In the data rows, 50 means zero.
Here are some points:
tensor([31, 51, 47, 55, 41, 51, 37, 50])
tensor([33, 51, 46, 63, 35, 50, 36, 50])
tensor([38, 51, 48, 74, 50, 49, 40, 50])
tensor([37, 49, 50, 16, 30, 49, 54, 50])
tensor([38, 50, 48, 71, 45, 49, 38, 50])
tensor([63, 50, 50, 77, 41, 50, 49, 50])
tensor([27, 51, 46, 53, 24, 50, 38, 49])
tensor([19, 52, 47, 44, 14, 50, 40, 50])
tensor([44, 48, 58, 74, 79, 50, 75, 50])
tensor([57, 49, 52, 78, 59, 50, 59, 50])
tensor([35, 51, 47, 69, 48, 50, 37, 50])
tensor([36, 50, 47, 44, 44, 51, 40, 50])
tensor([48, 51, 47, 39, 62, 47, 41, 52])
tensor([26, 50, 47, 74, 74, 49, 41, 50])
tensor([99, 47, 62, 70, 52, 50, 90, 50])
tensor([40, 51, 47, 73, 45, 50, 41, 49])
tensor([29, 50, 46, 58, 25, 50, 36, 50])
tensor([99, 47, 58, 0, 57, 48, 77, 52])
tensor([99, 48, 56, 0, 53, 47, 80, 51])
tensor([68, 51, 50, 77, 29, 50, 47, 50])
tensor([49, 51, 48, 41, 61, 49, 40, 49])
tensor([47, 50, 47, 72, 25, 50, 39, 50])
tensor([40, 50, 49, 77, 66, 50, 50, 50])
tensor([24, 46, 66, 63, 99, 50, 99, 49])
tensor([32, 52, 46, 68, 57, 51, 37, 49])
tensor([44, 51, 47, 70, 23, 50, 38, 50])
Then 26 other points, each followed by its number:
tensor([31, 51, 45, 62, 52, 50, 37, 50]) 0
tensor([45, 51, 47, 70, 23, 50, 39, 50]) 1
tensor([44, 50, 45, 52, 82, 51, 36, 52]) 2
tensor([27, 50, 49, 32, 25, 51, 47, 50]) 3
tensor([32, 50, 45, 60, 48, 49, 37, 49]) 4
tensor([39, 51, 46, 67, 23, 50, 37, 50]) 5
tensor([63, 49, 49, 20, 55, 51, 54, 49]) 6
tensor([24, 51, 46, 73, 77, 49, 40, 50]) 7
tensor([43, 50, 48, 76, 48, 50, 43, 50]) 8
tensor([39, 51, 47, 73, 48, 50, 41, 51]) 9
tensor([99, 48, 59, 72, 39, 50, 82, 50]) 10
tensor([99, 50, 57, 0, 63, 48, 76, 50]) 11
tensor([60, 51, 46, 37, 71, 52, 41, 51]) 12
tensor([32, 51, 46, 63, 32, 50, 37, 50]) 13
tensor([28, 51, 47, 56, 24, 49, 37, 50]) 14
tensor([39, 52, 47, 36, 44, 50, 44, 51]) 15
tensor([76, 48, 55, 9, 59, 48, 59, 48]) 16
tensor([44, 49, 52, 17, 37, 50, 53, 48]) 17
tensor([37, 51, 47, 53, 57, 50, 39, 50]) 18
tensor([33, 51, 47, 72, 59, 49, 39, 51]) 19
tensor([38, 50, 49, 76, 59, 50, 45, 50]) 20
tensor([34, 51, 46, 65, 39, 49, 36, 50]) 21
tensor([28, 51, 47, 75, 71, 49, 42, 49]) 22
tensor([99, 47, 56, 0, 78, 53, 73, 50]) 23
tensor([44, 53, 45, 48, 69, 50, 38, 52]) 24
tensor([34, 50, 47, 66, 39, 50, 36, 50]) 25
Which three of these numbered points are nearest to each point below, ignoring the 3 directions in which the first points spread most? Their numbers follow each, nearest first.
tensor([38, 51, 49, 43, 47, 50, 40, 51]) > 20 9 8
tensor([99, 48, 57, 0, 55, 53, 75, 46]) > 6 11 0
tensor([25, 50, 49, 74, 74, 51, 40, 50]) > 18 11 22
tensor([59, 49, 48, 34, 69, 50, 42, 49]) > 12 23 24
tensor([51, 52, 50, 32, 57, 50, 45, 49]) > 11 18 16
tensor([75, 49, 49, 10, 57, 47, 60, 51]) > 22 7 18
tensor([49, 49, 56, 0, 29, 50, 69, 53]) > 3 10 14
tensor([21, 49, 49, 25, 17, 50, 51, 50]) > 3 10 14
tensor([65, 52, 51, 22, 66, 52, 49, 51]) > 23 24 12
tensor([36, 51, 46, 65, 24, 50, 37, 50]) > 5 1 13
tensor([59, 50, 51, 78, 49, 50, 52, 50]) > 21 8 25
tensor([35, 50, 46, 67, 44, 48, 38, 50]) > 21 8 9
tensor([99, 48, 59, 72, 39, 50, 82, 50]) > 10 14 3
